Each named move below is a turn or a mirror, shown by a few rows before and after it. Which moves, in which order, take the first row of each later pair to the second? The first pair is answered.
k_146 (before -> after):
[  2  40 -19   3  -8   9   1  38  35  12  10] -> [  0  40 -19   1  -8   8   0  36  36  11   8]
[ 14  28 -17   8   4  22  30   3   7  11  10] -> [  9  31 -20   2   5  19  24  -8  12  14  11]
[ 27 -33  -9  16  17  12  22 -19 -41  -7  -8] -> [  6 -20 -22 -12  20   0   2 -57 -21   4   0]
k_885 (before -> after):
[ 12  13 -14 -18  35  39  19 -53  -2  19   0] -> [ -6 -11 -32  15 -24  -5  47 -24 -22  -7  43]
[-13  20 -11  -2  -1  13   1 -27  -1   6   2] -> [-18  13 -13   5 -14   2   6 -20  -5   1  13]
[ 13 -28  23 -16  31  11   0 -37 -30  -2 -16] -> [  3 -44  11   8  -8 -16  19 -18 -42 -17  12]
[-18  15  10 -33  19  -3 -48 -13  29  19 -22] -> [-36  -9  -9   2 -39 -45 -21  15   9  -7  18]
k_481 (before -> after):
[  3   1 -21   5   3   6   8 -18  -8   3  26] -> [  1  -4 -20  12  -5  -2   9 -10  -9  -1  29]
[ -7  22  -4 -26  21 -27 -63 -33  18  11  -7] -> [  2  15  -7 -30  35  -7 -43 -58   1  14  -4]
[ 21   2 -13   4   5   5  32 -13 -12  22  -7] -> [ 18  -6 -12  11  -7  -6  35  -3 -17  16  -1]

(two moves a pair)
[-15 -30  33  19 -16 -22 -24  25  18 -22 -20] -> [-12 -17  37   1   9  -8 -39   6  29 -10 -35] -> k_885, k_146
[-26  21 -17  -6 -27 -31 -38   7  39 -15  -6] -> [ 19  10   4  28 -10  10  -2  59   8 -21 -28] -> k_481, k_146
[ 17  36  -9 -15  27  14  12  16   1  19 -16] -> [  2  28 -21   4 -12 -19  20  41  -1   4   6] -> k_885, k_481
[-15   0  -1   7 -14 -26  -4   5   5  17  13] -> [-12  14  -1  -5   2 -16 -13  -5  16  25   4] -> k_481, k_481
[-29  41 -39  -7  10   0  27  37  19 -10   6] -> [-19  44 -37 -18  32  21  32  17  15  -1  -1] -> k_885, k_481
[ 34 -42  26  18  -3  12  10  25 -34 -18 -17] -> [ -9 -21  -2 -35   6  -9 -22 -66  -6   3   6] -> k_146, k_481
[ -7  -9  -6  15  -1   1 -23  29   9  -5   3] -> [ -6  -3  -2   3  13   7 -31  18  17   2  -6] -> k_885, k_146
[ 11  16 -56   3 -32 -12 -21  81  17  -8  21] -> [  0  42 -68 -36  -5  -1 -43  30  41  12  17] -> k_146, k_481
[-14  18 -17  13  -9  15  26 -13  19   0  36] -> [ 8 16 -1 22  7 35 33  7 10  2 16] -> k_885, k_146
[-11  -2 -58  12 -25 -14  42 -13 -18 -11  57] -> [-26  21 -52  10 -39 -43   0  25  22 -11  45] -> k_481, k_481
[ 27  51 -26  -9  34  46  28  13  13   9  -9] -> [ 28  35 -33  -7  30  48  47  -7  -9   6   5] -> k_146, k_481
[  6   1   9  10  -7  -5  -8  27   3 -15 -13] -> [-11   8  -2  -5 -10 -19 -22   1  14 -10  -2] -> k_146, k_885
[ 11  30 -10 -32  52  58  11  -2 -14  21   3] -> [ 20   2  -9 -11  36  56  40   7 -44   8  17] -> k_146, k_481
[ 24  14  17  19  10  10  -6  47   7   3 -27] -> [  3  34   3 -17  24   4 -26  -8  30  18 -20] -> k_481, k_146
[ 11   2  -8 -14   8  -7  29 -50  -4  28  31] -> [ 29 -13  -1  14  -3  -2  50 -11 -26  16  30] -> k_885, k_146
[24 32 11 20 41 17 36 26  0  1 -8] -> [ -8  44  -9 -15  41  -3  13 -33  22  12   9] -> k_481, k_146
[-13   7  -5  10 -23 -32   8  21  -8  23  -3] -> [-12  27  -5  -7  -5 -20  -7  13  10  35 -15] -> k_481, k_481
[ -4  47 -40 -27  35  18   6  16  18  29  -2] -> [-18  36 -55  -7  -4 -11  19  39  11  13  25] -> k_885, k_481
[ 10 -13   3 -12  16  -3   5 -40 -21  13   0] -> [ 16 -28  11  13  -1 -10  15  -4 -34  -1   2] -> k_146, k_481
[  7  39 -32  -2  17  30   0   0  -5  -2  16] -> [  6  28 -35   7   7  27  12  -1 -18  -8  27] -> k_481, k_885
[-11   5  23   8   2  -8 -26  29  20  -2 -33] -> [  2   9  19  -7  31  23 -13  -6  10  12 -37] -> k_481, k_481
[ -4  10 -15  12 -26  -8  20   7  -2  -4  29] -> [  3  30  -5 -17  15  16  -3 -21  15  16   3] -> k_146, k_885
[ -4   0  -8 -25   9   5 -20 -44   3  20   9] -> [  7 -28  -7  20 -28  -7  14   7 -26  -3  26] -> k_885, k_146
[-44 -28   8  -5 -56 -74 -40 -13   9 -17  18] -> [  2 -32  39  39 -46 -38 -18  73  -9 -27 -15] -> k_481, k_146
[ 36  44 -12 -10  44  55  12  16  15  19 -23] -> [ 42   1 -17  18  18  50  59  10 -33   1   4] -> k_481, k_481
[ 40  -4   0  16  36  43  31 -23 -43  -6  -6] -> [ 16 -16 -15   4  18  17  31 -61 -45 -10  20] -> k_146, k_481
[  0  42 -31  10   4  14  15  -7  31  11  29] -> [  3  28 -33  17   0  16  31 -13  14   6  36] -> k_481, k_481
[ 18   0  39 -17  28 -19 -32  14   0  14 -27] -> [  1  -1  26  -4  -4 -48 -31  39   7   2  -7] -> k_885, k_481
[  0  10  -7  10 -15  17  32  20  -9  15  -5] -> [  4  19   1   0  -1  25  20  17   1  22 -19] -> k_481, k_885
[ -2 -17  21  -8  11  -9 -11 -34 -20  -8  -2] -> [ -6 -23  23   0  -3 -21 -13 -20 -20 -15   4] -> k_481, k_481
[-21  -3 -14  -4 -16 -13  -7 -21   2   2  22] -> [ 14 -12  10  20  -2  18   9  21 -18  -2  -2] -> k_885, k_146
[ 19  -9  32   1  10   5  -3  21  -2  13 -34] -> [ 12 -21  22  17 -18 -11  14  30 -14   0 -13] -> k_481, k_885
[ -6 -24  17 -31  16  -8 -25 -76 -27  17  -4] -> [ 22 -52  42  26 -13  -8   2  16 -56  -9 -14] -> k_146, k_481
[-25 -11 -23 -37  -9 -31 -24 -51  21   7  23] -> [-21 -18 -25 -35  -7 -23 -12 -60  10   6  27] -> k_481, k_481
[ -1  14 -19  -4  33  30  15 -36 -11   7 -15] -> [  2  -7 -22  30  -1  14  42   2 -34 -12   2] -> k_146, k_885
[-17  38 -31 -32  11   4 -10 -34  32   6  18] -> [ 24  10  -2  26  -3  22  25  60  -4 -17   0] -> k_146, k_481
[ -7  -6 -48  25 -26 -13  55  17 -13 -31  41] -> [ -8  34 -37 -37  43  22   6 -52  28   5   2] -> k_146, k_885
[-11  18 -48  19 -44  13  21  15  -5  -4  35] -> [-17  39 -45   9 -39   7  -4  27  24   2  24] -> k_481, k_481
[ 11  -5  12  -2  11   5  -3 -17  -1  11 -11] -> [  8 -18   6   9  -6  -5   9 -10 -12   2   2] -> k_481, k_885
[-11  26 -42  35 -24  12  50  58  10 -16  34] -> [-41  52 -62  -9 -10   0  19  -7  39   2  43] -> k_146, k_481
[-13  25 -27 -16  -6 -10  -8 -17  22   4  14] -> [ 14   6 -11  20 -16   4  20  36  -6 -10   6] -> k_885, k_146
[ -6  17   1  -1  48  10  11 -41   4  17   3] -> [  4  -7   5  21  37  12  38 -29 -24   6  11] -> k_481, k_146
[ 12  36  -3 -10  21  23 -15  36  16   8 -34] -> [-11  18 -25  13 -31 -18   5  52   4 -13   9] -> k_146, k_885
[-41 -39  25  12 -46 -73 -41  -2  -4 -22   4] -> [-10 -14  44 -33  41  -2 -53 -61   3  16 -43] -> k_885, k_481
[-34 -38   3 -33 -13 -20 -19 -54 -10   2   0] -> [ -1 -62  24  14 -25  -4  12  14 -41 -14 -10] -> k_481, k_146
[-29 -15  11   9 -25 -30  -3  -3 -11 -13   0] -> [-13  -4  23 -12  18   7 -10 -33 -10   5 -26] -> k_885, k_481
[  2  14  21  27 -47 -47 -60  52  29   2 -16] -> [  1  46  14  -9  -9 -22 -79   9  51  27 -29] -> k_146, k_481
[-20 -42 -12   0  12 -37 -11 -29  -3  19  17] -> [ -6 -48   3  27   0 -38  -9  27  -5   9   4] -> k_146, k_481
[-17  26 -31 -16   7  -4   3 -25  13  13  23] -> [-14  10 -32  -9   0  -2  19 -27  -5   7  31] -> k_481, k_481
[ 13 -12  -7  15   2   8   3  17  -4   4  -3] -> [ -7  -7 -19   1  -6  -9  -7  -7   5   7  11] -> k_146, k_885
